(in the rows, 128 means zero)
Rotation paths and how fast each direction turns (degrees each step):
Each turn is a multiple of 5 degrees from 10 to 175, or 0.
Each row of a path follows its step; steps can be skipped.
Path 1:
step 1: [133 126 133 140 121 128 135 132 125 128 120 131 130 124 129 128 133 121
 116 133 127 134 133 117 125 123 130 120 126 130 126 131 126 137 127 122
 128 138 123 126 124 132 128 130 138 137 137 124 128]
step 2: [132 126 131 137 125 132 126 125 132 128 126 129 127 132 123 128 127 118
 119 140 124 126 130 131 124 113 129 127 115 125 127 128 126 129 122 131
 133 124 123 124 125 128 130 123 133 139 131 119 137]
step 3: [129 129 129 123 118 129 135 129 130 128 120 132 126 129 123 130 126 130
 120 139 128 127 128 125 121 128 128 122 109 129 120 125 133 125 128 129
 128 121 117 126 130 137 129 129 135 137 127 133 128]
step 4: [131 126 126 127 111 121 136 121 137 136 121 128 122 123 127 128 129 123
 123 137 130 127 129 131 126 122 132 128 125 129 125 139 131 132 128 127
 120 124 130 127 126 137 129 128 141 129 129 124 126]
step 6: [122 129 125 134 124 137 124 123 136 138 126 133 127 133 122 136 124 128
 118 131 134 133 123 127 132 123 137 127 116 125 127 127 133 126 130 124
 131 123 131 129 137 130 125 121 138 136 125 121 124]
step 8: [120 123 130 128 123 130 132 127 127 134 125 124 119 123 129 134 128 133
 133 136 131 124 122 133 128 129 143 136 123 137 128 137 134 132 126 120
 123 122 123 130 129 121 127 125 136 129 133 119 123]
step 9: [117 124 130 138 125 134 128 133 126 127 121 131 129 121 128 125 127 126
 118 125 133 127 118 133 134 130 136 134 125 132 132 125 135 133 121 119
 118 134 122 132 138 130 129 132 135 130 125 118 126]
step 10: [126 129 130 138 123 133 120 124 124 132 130 133 123 127 131 131 134 121
 127 129 130 134 130 123 132 129 143 140 120 127 122 126 131 128 122 127
 120 136 126 123 140 122 127 124 128 137 130 124 132]
step 11: [124 118 136 132 122 140 121 126 121 117 124 129 129 121 130 126 129 133
 128 139 127 127 123 126 123 130 137 138 125 129 119 130 125 125 127 131
 125 120 125 126 138 129 129 132 130 134 133 122 132]
step 12: [122 130 136 126 120 130 132 125 128 125 124 119 118 122 129 123 134 125
 129 127 129 127 124 128 122 135 137 127 122 134 131 126 132 132 132 126
 119 124 125 125 139 131 126 133 128 133 137 116 139]
[127 128 129 128 128 129 126 127 129 130 128 130 130 129 133 126 127 128
 128 126 126 129 129 128 129 126 129 127 128 127 126 129 126 129 125 125
 129 131 129 126 130 130 129 127 128 127 129 128 126] | 80
Path 2:
step 0: [132 132 129 126 132 126 131 129 123 131 130 126 130 132 132 132 124 132
 130 128 121 121 121 123 135 140 124 130 132 120 128 126 134 136 129 129
 135 125 117 124 129 126 135 122 144 130 132 121 132]
step 1: [119 135 126 125 127 126 126 129 130 122 117 116 122 130 122 126 128 123
 137 127 126 124 128 125 130 133 140 126 134 132 128 127 126 121 134 135
 127 129 126 129 135 126 129 130 142 133 133 122 133]
step 2: [122 137 127 133 126 134 137 130 121 127 125 125 132 139 130 123 127 135
 120 127 127 126 129 125 125 129 135 129 126 126 132 133 129 127 134 116
 128 131 123 123 141 129 127 122 140 135 123 128 125]
step 3: [122 133 125 127 137 130 128 127 122 124 129 131 122 131 118 133 125 123
 122 138 123 123 116 132 130 134 126 123 129 122 127 131 127 128 133 127
 130 136 128 133 138 131 139 129 136 126 132 119 123]
step 5: [122 136 128 128 122 130 127 130 120 127 137 136 134 122 126 123 121 138
 122 125 133 125 117 123 134 133 134 134 136 126 129 130 128 126 126 129
 125 135 136 131 135 132 130 128 136 133 123 125 121]
step 7: [116 128 122 118 126 125 128 129 124 131 131 130 126 127 143 120 127 133
 127 131 127 125 127 127 130 119 131 133 133 136 129 138 131 128 136 135
 135 128 126 126 125 133 133 130 140 128 125 122 128]
step 8: [124 126 115 131 122 131 126 123 120 127 127 121 121 123 120 134 126 141
 129 127 127 132 116 127 131 122 129 136 136 122 124 136 126 129 126 126
 129 124 131 122 129 127 129 128 137 136 127 123 131]
step 9: [121 134 128 122 131 133 138 125 125 122 129 121 119 133 128 130 127 129
 123 123 125 132 133 124 128 121 123 125 133 117 126 141 131 121 132 140
 131 133 128 130 133 131 123 138 133 126 127 127 130]
step 10: [126 135 131 125 129 128 132 128 121 130 132 126 134 117 128 132 130 128
 128 127 122 130 118 127 132 126 122 137 122 125 134 136 134 124 138 130
 144 129 121 116 130 126 129 126 134 131 128 124 127]
step 11: [126 136 130 127 124 121 122 128 120 122 130 118 124 126 112 122 123 130
 135 119 120 127 126 133 131 131 131 130 132 119 128 131 121 131 133 135
 132 127 125 128 128 130 128 133 136 123 123 121 131]
[129 129 128 127 128 128 127 128 127 130 131 128 127 130 126 128 127 130
 128 128 130 128 128 130 132 127 129 127 129 126 125 126 127 128 125 126
 128 127 125 126 129 125 129 129 128 127 127 128 125] | 130
[130 127 129 130 130 130 129 128 129 126 129 130 128 130 129 129 129 128
 125 130 128 126 127 127 127 129 125 127 126 124 126 129 131 128 126 129
 128 128 128 131 128 128 128 129 130 125 129 128 128] | 115
Path 3:
step 0: [131 138 129 125 120 129 120 134 130 130 126 127 118 122 130 127 133 136
 125 129 127 133 127 126 125 129 131 127 120 136 125 126 120 127 124 123
 132 134 126 130 132 121 132 128 129 138 124 123 121]
step 1: [130 123 124 129 128 132 126 136 131 128 131 121 127 131 125 129 132 120
 137 132 130 133 125 135 125 135 136 122 130 130 128 130 128 140 135 124
 125 132 132 126 124 131 120 122 124 133 126 121 134]
step 3: [125 128 136 125 129 129 133 121 129 129 131 129 122 132 126 131 138 128
 127 125 131 120 124 129 132 135 124 134 126 123 125 121 134 136 124 133
 136 132 126 140 123 125 129 121 133 135 122 130 132]
step 4: [135 131 138 124 128 130 129 126 129 117 128 126 128 120 129 131 125 125
 136 128 127 131 122 121 127 124 132 128 130 132 121 130 132 127 115 121
 124 130 127 124 120 132 126 126 126 134 133 137 129]
step 5: [132 128 131 124 127 120 121 120 120 127 129 127 133 131 130 119 132 132
 125 128 125 127 126 125 124 135 126 121 119 125 126 132 129 135 134 125
 124 137 121 124 135 130 117 131 124 127 124 134 125]
step 6: [138 129 126 135 138 128 130 130 126 135 128 122 126 135 128 130 123 124
 128 136 124 131 128 126 125 130 132 127 128 121 125 127 116 132 126 128
 125 126 127 142 126 132 132 132 130 129 122 135 121]
step 7: [127 128 136 116 128 125 132 137 125 125 119 123 127 121 127 126 125 128
 130 127 132 122 132 123 126 132 133 128 134 131 123 131 126 129 140 136
 129 128 122 138 130 130 129 127 133 128 137 127 130]
step 9: [133 128 125 130 134 132 134 123 122 120 133 121 121 124 138 122 132 128
 129 119 131 138 125 132 122 131 122 138 127 126 125 124 128 131 129 131
 124 129 127 127 129 128 132 132 127 120 135 134 131]
step 10: [126 136 128 120 125 128 129 139 124 129 130 128 125 127 125 131 130 138
 126 120 124 129 125 116 130 126 126 128 123 127 126 125 115 129 127 124
 124 123 134 128 127 128 123 124 128 121 117 132 132]
step 12: [135 133 118 133 122 129 121 135 122 131 118 128 127 136 123 125 126 125
 128 122 127 133 123 130 132 132 133 128 131 128 127 126 127 135 124 132
 125 129 125 128 134 128 126 122 126 130 141 122 134]
[129 130 129 124 126 128 127 130 127 128 130 129 129 128 128 128 130 127
 128 131 127 128 128 129 129 125 131 128 126 129 128 129 131 130 129 128
 128 129 129 127 127 127 131 128 128 129 131 128 128] | 100
[130 125 129 128 129 126 129 130 129 131 128 128 128 128 127 127 126 128
 126 129 129 128 129 132 126 129 130 125 131 129 126 128 130 128 128 129
 128 127 129 130 130 126 129 125 129 127 129 125 129] | 65
